In the data rows, 128 means zero.
Here are some points, each followed by its number:
[135 128 136 135 136 132 116 134 108 125 121 130 188 127  98 121 131 140 123 163 187  82 128 126 121 127 116  90 112 123 150 129 126 118 145 173 146 148 148 103 150 140 114 115 130  88 129 168] 0
[ 99 128 111 122 117 145 109 115 156 137 155 132 136 143 158 142 156 113 132 141 137 142 137 122 105 130  97 153 140 156 167 122 104 123 116 140 120  91 117 124 154 147 154 132 123 115 134 100] 1
[150 140 171 136 154 173 142 136 120 159  89  92 114 115 142 145  97 111 167  99 155 132  71 132 140 116 166 141 141 101  95 108 137 141 128 142 157 144  27 119 124 132 135 100 141 131 146 136] 2
[163  68 158 104 128  85 172 196 121 128 176  89  22 148 170 154 154 101 112   0  62 125 218 141 144 113 195 215 134 126  60  51  90 162  65  39 169 161 116 218  48 108 147 165  92 140 133 112] 3
[146 109 176 141 148  69 151 220  55 163 148  96  45 160 192 128 161 110  82  10  64 173 191 131  94  83 236 209 121  95  50  57 109 168  85   6 172 153 106 203  62  93 159 143 120 159 133  86] 4
[109 154 133 128 127 139 137 135 118 137 148 116  81 103 122 115 103 168  98  95  87 126 104 109 130 146 163 130 118 111  82 164 144 161 131 155 122 122 122 131 138 137 113 109  95 161 102 137] 5
[119 126 124 132 144 129 113 132 137 175 172 105  87 142 171 158 123 116 136  71  92 127 119 111 156 124 120 132 130  78 120  67 105 178 122 135 127  83  97 144 126 151 145 115  97 132 146 161] 6
[119 123 130 154 160 104 155 195  64 171 122 103  60  76 132 157 164 107 147  55  89 122  73  78 119  99 184 211 136  82  93  97 178 187 139 131 137 119  91 223 122 130 140 125 144 147  89 141] 7
[148 141 111 128 144 127 119 139 167 145 159  93  98 147 158 127 139 118 150  98 127 129 134 139 157 133 129 153 137 139 128 120 109 114  94 137 134 120 133 127 127 101 128 180 110 144 112 131] 8
[133 151 155 141 167 110  94 135 119 127  70 124 183 119 131 121 145  97 155 130 194 179  96 114 153  95  85 142 119 135 132 131 137 105 125 163 104 131 100 109 169 124 163  97 172 126 141 157] 9
[ 98 105 119 123  55 136 118 122 187 132 126 154 117 126 115 129 110 158  98 101  78 130 220 162 108 163 113 162 147 176 159  96 116 113 123  88 136 160 118 103  94 127 146 126 134 129 149 111] 10
[143  97 140 139 121  56 176 191 108 163 135 120  70 152 191 124 173 131 122  54  83 167 168  70 113 110 202 189 113 117  85  81 119 156 110  37 151 130 130 181  98 135 130 155 124 196 115  77] 11
[135  73 137 115  92 106 119 162 143 131 138 138  81 155 144 115 151 148 138  88 109 139 184 134 123  95 142 166 138 127 151 123  81 120  99  76 129 141 124 122 164 120 174 141 107 162 142 115] 12
Which three points above are nearest to each new point, looking only along the 3 directions in which the numbered points spread most? Their numbers follow each, nearest first.
[149 109 140 161 138 108 151  89 112 148 134 114 152 125 133 110 105 109 127 139 162 114 116 109 115 113 157 112 109 104 104 133 143 120 121 140  87 104  93 153  85 126 125 138 147 144 121 135] 2 8 6
[134 133 178 119 125 131 145 179 119 155 142 102 119 135 150 112  97 106 103 105  98 173 156 145 133  86 129 152 132 127 128 143 126 161 110  95 152 116  87 143 134 136 143 110 113 166 141  84] 8 12 6
[142 128 160 129 144  91 138 123 169 154 150  97 149 145 106 150 117 111 134 114 158  94 128 141 172  90 111 103 121 139 182 112 105 114 122 146 101 145 143 108 146 124  95 139 134 116 115 152] 1 0 8
[118 131  88 123 131 145  98  93 173 131  98 170 198 122 121 133 133 115 117 175 148 117 117 172 148 134  82 115 142 193 159 157 140  93 122 107 138 110 106  88 147 166 136 101 160 125 109 139] 0 1 9
[129 147 144 126 125 119 148 153 160 102 165 155  68 130 131 149 151 145 139 107  93 111 179 136 133 135 149 128 124 117 110 113 118 160 121 108 135 120 132 133 141 172 131 160 116 185 136 123] 8 6 12
[141 126 121 144 129 146 139 133 167 148 145 169 123 137  85 111 117 147 146 172 171 129 139 150 165 128 120  91 144 155 147 130 121  73 118 133 164 118 151  90 123 136 136 115 122 126 114 168] 1 0 8
[121 145 107 133 136 128 106 131 169  97 108 139 184 115 147 136 105 118 177 152 166 142 105 111 147 150  91 139 141 120 131 119 104  91 144 132 122 130 123  99 138 144 145 127 124  92 133 149] 0 1 9
[138 113 109 141 113 160 133 121 126 104 137 115 152 114 106  92 128 159 100 130 123  91 150 151 123 180 167  74 118 161 151 189 129 104 152 149 126 133 151 117 117 121 104 162  85 107 142 131] 1 8 0
[122 121  96 137 141 124  84 100 152 112 146 131 152 137 105 188 104 141 142 160 165 140  89 151 181 130  76  97 118 192 143 124 123 107 115 162  91  99 142 112 178 164 163  86 138 127  96 179] 0 1 9
[137 109 154 181 142 139 171 110 145 183 130 131 148 136 102 113  92 123 145 130 133 140  94 101 131 182 136  96 130 114 157 203 168 100 145 173  95 139 133 130 112 108 103 141 103 124 105 114] 0 1 5
[133 119 149 111 140 141 130 114 124 121 155 118 115 163  91 140 138 122  91 146 124 120 145 154 180 133 114 140 130 134 154 127 118 103 146 142  91 121 156 113 141 129 132 154 124 114 137 133] 1 8 0
[115 160 123 117 132 120  83 112  84 123 108  98 138  98 165  96 112 102 136 142 117 151  87 125 122 102  69 152  98  74 102 140 179 142 108 153 128 111 137 129 137 135 112  80 116 141 103 141] 2 0 5
[175 128 143 117 172  76  82 182 137 170 157  74  43 112 182 202 143 123 165  72  97 166  75 119 131 107 162 177 116 105  57  51 121 183 128 117 130 116  71 173  99 136 125 122 119 168 122 140] 7 6 2
[119 171 116 157 105 176 135  89 128 106 114 145 179 126 128 135 117 111 134 176 145 120 134 113 128 109 104  83 146 157 156 172 154  86 146 158 104  97 122  74 164 133 119 152 114 130 110 131] 0 1 9
[139 162 132 131 155 162 128  99 121 101 101  94 158 122  99 137  78 135 182 166 181 144  35 125 137 123 127  95 119 130 144 165 156 121 128 168  82  76 103  51 144 136 109 120 148 120 142 157] 0 9 2
[147  93 156 127 106 178 125 128 103 136 143 131 111 128 124 127 150 144 111 122  99 116 105 105  75 136 143 124 158 139 126 117 137 106 124 152 142 172 103 151 133 138 132  97 104 158 108 106] 8 6 1
[152  95 148 138  78 151 115 155  63 124 118 130 113 129 115 109 161 154  82 121 119 111 181 123 101 124 165  83 116 114 134 126 152 104 121  83 149 123 151 110 137 109 134 141 132 141 101  96] 8 12 1
[ 92 137 112 139 113 166 134  88  95 116 106 131 156 138 117  94 118 147 118 137 116 151 104 113 102 185 137  92 161  97 139 189 128 115 172 177 125 105 157  96 148 138  87 104  95 137  97 126] 0 1 5
[124 129  89  92 148 110  73 154 160 155 158 148 108 159 131 168 128 141 138 138 104 115 149 184 155 113  91 130 146 142 109  84  86 118 133 129 149 109 137  84 140 139 136 147 157 124 146 145] 1 8 10
[138 106 111 128 125 120 129  83 122  66 152 174 169 129  87 123 146  93  98 173 102 117 139 136 145 121 107 103 117 133 195 153 103  83 139 130 143 174 160  85 117 143 120 150 129 112 135 142] 1 0 8
